Here is a table of points, one per row:
tensor([ -8,  25,  18, -40,  30,  10,   4, -23,  32,   9,  11,  -6,   4,  15, -18,  47,   0,  -5,   6, -37,   4,  -9, -21, -24])
tensor([ 13, -20,  51,  10,   4, -49, -11,  47,  27,  -7,  -8,  -8,   9,  24,   0,  -3, -33, -14,  27, -21,  15, -65, -18, -19])
tensor([ 25, -57,  33,   2,  11, -19, -21, -21, -15,  -1,   6,  41,  -6,  45,  29, -10,  16, -21, -13,   0, -20, -32, -37,  22])
tensor([  9, -39,  19, -62,  12,  57,  12, -28,  41,  32,  -1, -37,   5,  19,  16, -25,  10,  24,  -5,  -4, -10, -72, -29,  -4])
tensor([  6, -23,  19,  20,  -4,  -4,  10,  51,  35, -13,  -5,   0,  24,   4,  -2,  28,   1, -22, -12,   0,   6, -11, -44,  25])
tensor([ 32,  12,   6,  13,  11, -29, -40, -15,   4,  15,  -5, -12,  16,  14,  -8, -23, -43,  36, -21,  26, -14,  -3,  21,  24])
tensor([ 43, -34,  51,   9,  16,  -6, -36,  -3,  -7,  23, -28,  -9,  75,  27,  14,  13,  -2,   4,   8,   8, -25, -23,  -6, -10])
tensor([ -4, -22,   6, -56, -10, -12,  26, -10,   0, -43,  14,  -6,  16,  38, -33,   6, -36, -42,  23, -19, -22,  11, -21, -10])
tensor([ 37,  -2,  28, -31,  -6, -42,  26,   9,   3,   7, -39,  -6,   9,  11, -18,  -9, -34,  39, -29, -50,  17, -47,  39,  15])
tensor([ 18,   1, -24,  -4,   6,  48, -15, -19, -19,  -7,   4,  22,  59,  16,  35,  -1, -16,  -8,   6, -26, -19,  -9, -27, -12])
tensor([ 46, -24,  50, -13,   3,  25,   9,  25,  -8, -42,  -6,  25,  -1,  -3,  -5,   0, -72, -57,  -4, -14, -31,  -2, -42,  62])
tensor([ 30, -27,  35, -22,  21,  -4,  31,  41,  -9,  -1,  -4, -41,   8,  14,  19, -14, -22, -49,  20, -18,  15, -51, -51,  21])
tensor([ -3,   5,  21,  -1,  17,   9, -55, -13,   0,  -7,  -8,  -3,   1,   0,  -6, -10, -30, -29,  21, -22,  28, -38, -64, -30])
tensor([ 46, -66,  56, -28,   5, -18, -21,   3, -19, -15,  22, -53,  29,  -8,  14,  26, -22,  26,  46,  19, -24, -43, -23,   0])
tensor([ 28, -27,  -5, -21,   2, -46,  58, -25,  -9,   5,  12,  -9,  15,  17,   2, -23, -30,  25,  -1,  37,  -3, -26,  -5,   8])
tensor([ 37,  13,  29, -16, -23,  20,  18,   4,  -3,  34, -20,   2,  16, -15, -23,  -5, -38, -28,  45, -20, -13,  -2,  23, -10])
tensor([ -1, -44,  47,  22,  33,  -2, -23,  17,  -2,  25,  11,  -2, -28,   3, -32, -49,  -9, -31, -11, -28,   2, -13, -10,  -5])
tensor([ 11,  21,  29, -28,  33,  17, -36,  42, -17,  24,   3,   0,  28, -12,  -8,  15, -11,  29,  45,   8,  -6, -41, -20,  15])
tensor([ 39,  18,   9, -14,  29,  22, -31,  39,  45,  17,  44, -34,   6,  -5,  38,  29, -26,  -9,   1,  10,  10, -17, -42,   3])
tensor([ 10,  39,  41, -47,  21, -10,  61,  -8,  33,  22,  -5,  35,   1,  45,  43,  11,  13,  20,  -7,  -7,  39, -17, -21,  11])
tensor([  3, -29,   5,  22,  -8, -26,  26, -22,   8,  10, -19, -35,  -2,   9,  -7,  36,  17,  32,  -6,  -1,   7, -11, -50,  42])
tensor([ 33,   7,  26, -26,  25,  -2,  40, -28,  60, -28, -28,  10, -34, -11,  18,  -5, -25,  15,  51, -21,  12, -28, -47,  34])
tensor([ 54, -22, -20, -38,  36,  14, -42,  14,  -2,  12,  29,  40,  25,  25,  19,   2,  -7,  42, -13, -19, -17, -22, -33,  39])
tensor([-15,  31,  18, -15,   1,  32,  40,  -3, -16,   6, -23, -18, -64,  -5,  29,  25, -14, -11,  17,  12,  -2, -33,  24, -23])
tensor([ 39,  -3,  28, -31,  18,  13,   0, -48,  11,  21,  24,   6,  19,  -9,  49, -20, -73, -20, -32, -18,  47, -59,   3,   7])
tensor([ 42, -20,  20, -32,  -9,  -2,   3, -14,  -2, -10, -47, -12,   7, -10,  26,  36,   8, -27,  26, -57,  25, -12,  49,  20])
tensor([ 53, -15,  30, -21,  55,  -6, -22,  -4, -55,  43,  18,  -4,  35,   9, -15,  -7, -17,   3,   0,  16,  20,  -9,  12,  13])
tensor([ 89, -34,  42, -32, -36,  46,   0, -11,   6,  20,  -7,   1, -10,   4, -14,  20,  -4,  10,  55,  12, -16,  31, -82, -28])
tensor([ 22, -35,   0,  19,  12,  -4, -25,  16, -38,  -3,  16, -15, -33,  15, -39, -11,   5,  -8,  15,  -7,  23, -34,  25,  54])
tensor([ 23, -66,  37, -27,  -5, -20, -37,  27,   5,  14,  20,   3, -23, -11,  -4,   3, -21, -10,   7, -24,  22,  10,  45,  23])
tensor([ 19, -57,  13,   9,  25,  18,  53,  57, -11, -28, -22,  26,  13,  23, -25,  -3,  -7,  -2,  -9, -15,  -7, -31,  -5,  -4])
tensor([ 35,  -6,  46,  51,   7,  -7, -47,  26,   5, -12,  10,  -3, -18,  30, -10,  -8,  18,  -3,  -6,  -8,  16, -24, -14, -16])
tensor([ 21,  21,  58,  62,  49,  -8, -23,   0,  -7,  -5,   3, -10,  -4, -22,  -5, -13, -15,  40,  10,   8,   0,  -6, -30,  10])
tensor([-13,  -1,  17,  -7, -18,  51, -32, -12, -18, -20,   8,  12,  14,  12,  -5,  13,  -6,  -8,  15, -22,   2, -14,  24, -24])
tensor([ 39, -25, -14,  30,  16, -29,  52, -16,  29,  25,   1, -40, -18, -22,   5, -13, -18,   9, -25, -18, -62,  -6,  31,  31])
tensor([ 30, -36,   9,  -5,  53, -33, -28,  -1,  15, -26, -26, -12, -40,   3,  20,  51, -12, -15, -25, -22,  10, -49, -43,  -4])
tensor([ 53,  23,  17, -56,  24,  -5, -19,  -9,  19,   4,  46,   0,   9,  -7, -37,  -8,  28, -54,  47, -14,  -5, -44, -21,  -1])
tensor([ -7, -28,  37,  -8,  22,  23, -10,  20,  50, -26, -12, -10, -32,  14,  16,  34, -31, -26,  41,  -8,  40, -58,  23,  -7])
tensor([  1,  20,  -1,  28,  21,  -8,  -9, -23,  14,  25,  -2,  -9,  19, -11,  -4,  15,  -5,  56,  12, -18,  -5, -20, -40,  43])
tensor([-29, -13,  -3,  -5, -39, -30,  10,  36,  23,  21,  -2, -13,  -2, -17, -21, -36, -24,  35,   0,  25,  32, -29, -34,  13])
tensor([  5, -38,   5, -12,  22,  -9, -37,  19, -40, -11, -20, -26,  15,   5, -11,  -7, -45, -38,  56,   4,  25, -49, -26,  46])
tensor([ 33, -45,   5, -15,  -4, -21, -38, -20,  11,  31,   4,  10,  -2, -13, -19,  -1, -12,   2, -24, -10, -38, -36, -20, -12])
tensor([  9, -21,  46, -28,  26,  -7, -51,  18,   7,   1,   3, -11,  10,  53, -26,  13, -16,  -7,  17,  -5, -55, -62, -18,  -2])
tensor([ 20,  38,  -9,  -3,  -6,  38, -15, -25, -37,   3,  10, -28,  13,  28, -19,   9,   9,   6,  20,  -9,   1, -23,   3,  -3])
tensor([ 29,   7,  48,  14,  19,  10,  28,  50, -36, -20,   3, -15,  15,   0,  17,   4,  11, -39,   0, -33, -49, -68, -42,  28])
tensor([ 39, -15,  37, -48,   0,  28,  30, -14, -11, -24,  -9,   1,  30,  36,  -8, -12,  -7,  20,   8, -35, -43, -17,  -5,  37])
tensor([ 25, -26,  -3,   2,  25,  -1,   3,   8,   5, -15, -18, -45, -32,  20,  -1, -19,  21,   6, -43,   6,  37, -12, -56,  -4])
tensor([ 11,  53,  70, -28, -24,  12, -10,  -7,  31, -18,  21,   3,  34,  18,   0,   9,  10,  -3,  -7, -33,   9, -57,  12,   7])
tensor([ 42,  27,  49,  13,  21,  -4,  18,  18,  37,   8,  24,  -5, -45,  50,  19,  13, -19, -38,   3,  10,  25, -16, -35,  38])
tensor([  3, -25,  12,   7, -12, -38, -19,  30,  30,  35,  21,  16,  -6,  13, -34, -18, -35,  -5, -20,   1,  -3, -12, -23, -15])
tensor([  5, -16,  38,  -2,  48,  -3,  67, -39, -21, -28,   0, -24,   8,  22, -44,  -8, -13, -17, -11,   5,  -9,  -1,  16,   6])
tensor([ -5,  -7,  58, -26,  18, -37,   0, -26, -30,   0, -18,  -2, -22,  -2,  16,  44,  12,   0, -16,   3, -24, -41, -74, -33])
tensor([  2,   6, -15, -45,  24,  19,   9,  18,  -4, -21,   5, -13,   7,  17,  12,  -2,   5, -46,  20,   7, -34,  -8,  23,  -9])
tensor([ 57,  -1,  39, -11,  41, -15,  -5,  36, -36,  52,  10,  20,  -5,   6, -26,  -5, -27,  24,  21, -57,  48, -70,  26, -15])
tensor([ 25,  17,  10, -26,  27,  -2, -21,  -8, -16,  -7, -18,  15,  19,  68,  17,   3, -46,  19,  37,   4,  21,  -6,  27, -39])
tensor([  3, -11,  23,  30,   2, -31, -18,  -7,  10,  16,  16, -10,  12,   5,  16, -27, -13,  34,  24,   1, -13, -16, -33,  15])
tensor([ 30,  39,  29, -13,  -6,  14, -51, -16, -14, -12,   7,  -2,  23,  -2,  19,  31,   9,   9, -19,  -9,  -3,   3,  10, -12])
tensor([ 30,  -6,   0,  21,  -2, -28,   4,  60,   7, -11,  24,   1,   0, -16, -19, -23,  -8, -32,  23,   4,  -4,  -8, -23,   6])
tensor([-15, -53,  22, -18,  49,  -6, -18,  33,  44,   9,  -8, -12, -29,  13, -12, -27,  15,  -5, -11, -23,   8,  17,   4,  38])
tensor([  4,  -8, -18,   7,  -5, -50, -28, -21,  11, -33,  -3,  31, -23,  16,  26, -37,  23,  50,  25, -31,  23, -57, -26,  -1])
tensor([ 13, -60,   6, -19,  19, -41,   6, -42,  13,  46,  53,  43,  15,  37, -28,  22,   5, -21,  28, -14, -28, -47,  13,  -6])
tensor([ 17, -15,  -3,   6,  14,  42, -15,  62,  21,  -1,  16,  -2, -26,  20, -19,  -7, -11, -12,   9, -11,  -6, -46, -37,  10])
tensor([ 13,   6,  13, -12,   4, -42, -59,  14,  -6, -24,   0,   9, -15, -12, -23,  -6,  -5,  -5,  -1,  -4,  -5, -36, -26,  33])
tensor([ 32, -33,  40,  15,   0, -52,  13,  -3,  -9, -16,  18,  -8, -11,  47,  25,  -9, -11, -29,  10, -27, -39, -31, -11,  17])
tensor([ -1,  24,   7,  -6,  66,  30,  -7,   3,  -1,  27, -15,   2,  26, -20,   9,  24, -20, -12,   6, -26, -43, -13, -46, -26])
tensor([ 54,  14, -19,  11, -20,  20, -36,  30,  20,  14, -17, -39,  35,  39, -20,  45, -23,  19,  10,  -2,  13, -77, -12,  25])
tensor([ 19, -27,   9, -45,  16, -31, -26, -19, -27,  50, -29, -16,  21,   2,   9, -17,   3,  -1,   7, -54, -30, -14, -27,  -9])
tensor([ 61,  41,  13, -18, -10, -24, -62,  -8,   6, -12, -30,  -9, -52, -10,   9, -10,  -6,  -8, -20,   7,  13, -28, -29,  23])
tensor([ -4, -33,  27, -32,  14, -35, -33,   3,   5,  21, -31,   6,  17,  18,   4, -31,  -3,  19,  -8,  55, -13,  -9,   0,  30])
tensor([ -7, -38,   8,  34, -18,  -1, -28,  51,   1,  15, -15, -27,  10,   7,  24, -12,  -1, -13,  -9, -15,  -8,   3, -15,   6])
tensor([ 42, -24,  26, -60,  10, -40, -12,  20, -18, -22,  -5, -55, -17,  42,  12, -22, -42,  15, -21, -46, -39, -40, -35, -34])
tensor([ 56, -18,  49, -27,  13,  -6, -18,  -1,  13,  36,  36, -28,   8,  24,  -8,  17,  -9,  41,  -9, -25,  15, -62,  29,  13])
tensor([  1, -10,  13, -25,  37,  -7,  -9, -52,   6,  -8,  20, -36,   1,  21,  -6,  13, -73,  -2, -36, -72,  22, -26, -52,   1])
There is one direction along which these points spread out most. Take the direction at right angles to it along which they spread out most. Go by this last direction. Where along it does each point below lie, from 0 to 99? The average is 50, and the first point in the table lies past the average. One standard deviation of the points above along it is 16.
tensor([-20,  10,  34,  19, -10, -16, -11,  24,  14,  22,  32,  -6, -10,  43,  50,  26, -16, -22,  17, -19,  59,   5, -35,  54]) --> 63
tensor([ 14, -48,   5,  20,   6, -17,  33,  -8,  18,  -6,  22,  23,  23,  -9,  11,   1, -30,  15, -31,  22,  23, -22, -55,  -6]) --> 51
tensor([ -8,  26, -14, -18,   3,  39,   1,  10,  -2, -24,  19,  -2,  15, -12,  11,  23,  14, -17,  13,  -9,  13,  15,  -2, -28]) --> 66
tensor([-16, -25,   9,  -4,  -7, -41,  -9,  16, -13,  -3,  12,  20, -12,   0,   2,   9,  12, -30, -30, -12, -21, -45, -45,  20]) --> 58
tensor([ -3, -12,  34, -58, -18,  17, -42, -42, -37, -13,  10, -23, -15, -28, -30,   7, -27,  -6,  13, -15,  -8, -29, -52,  11]) --> 52
tensor([  9, -46,  35,  -1,  20,   8,  39,  28,  12, -19,  25,  -5,  14,   1, -13,   6, -23, -18,  49, -41,  -2, -14,   8, -24]) --> 72
tensor([ 22, -67, -14,  -8,   6,   0,  -8,  38, -40,  -7,   6,  -4,  -4,  31,  -1,  65,  -8,  -2,  36,  -9,  -9, -15,  25,  10]) --> 52
tensor([ -1,   6,   5,  20, -18,  28,  -6,  34,  13,  45,  21,   5, -16,   7,  28,  19, -44,  26,   9, -35, -56, -53, -56,  25]) --> 56
tensor([ 39,   5,  19,  12,  24,  15, -32,  53,  14,  23, -37,   6,  10,  15,  -6,  18,   0,  -9,  50, -17, -18, -19, -30,  14]) --> 60
tensor([  4, -20,   9,  -4,  11, -17, -17,  61,  -9, -17,  27, -16,  -3,  51,  42,  19,   7, -22,  30, -19,   4,  -6, -21,  26]) --> 68
tensor([ -5, -12,  11, -51,  -1, -12,  60,  38,   7, -10,  22,   4, -27, -21,  15,  16,  -1, -12, -10,  -7,   2,  -8,  42, -14]) --> 67
tensor([ -2, -16,  54,  18,  44,  43,  26, -25,  23, -38,   0,  -7, -38,  13,  28,  -4, -19,  26,   9,   4,   1, -63, -36,  -1]) --> 72
tensor([ -1,  14,  -5,  -3,  -7,  31, -15,  14,  -8,   0,   0,   2,  -2,  -5,  29,  12,  -4, -40,  28,  -2,   1, -53,  -6, -46]) --> 66
tensor([ 26,  -9,  37, -24,  20,   0,  -5,  -9,  -1, -20,  42,  -3,   5, -31,  26,  19,  10,  59,  19, -18, -20, -21, -59,  29]) --> 47
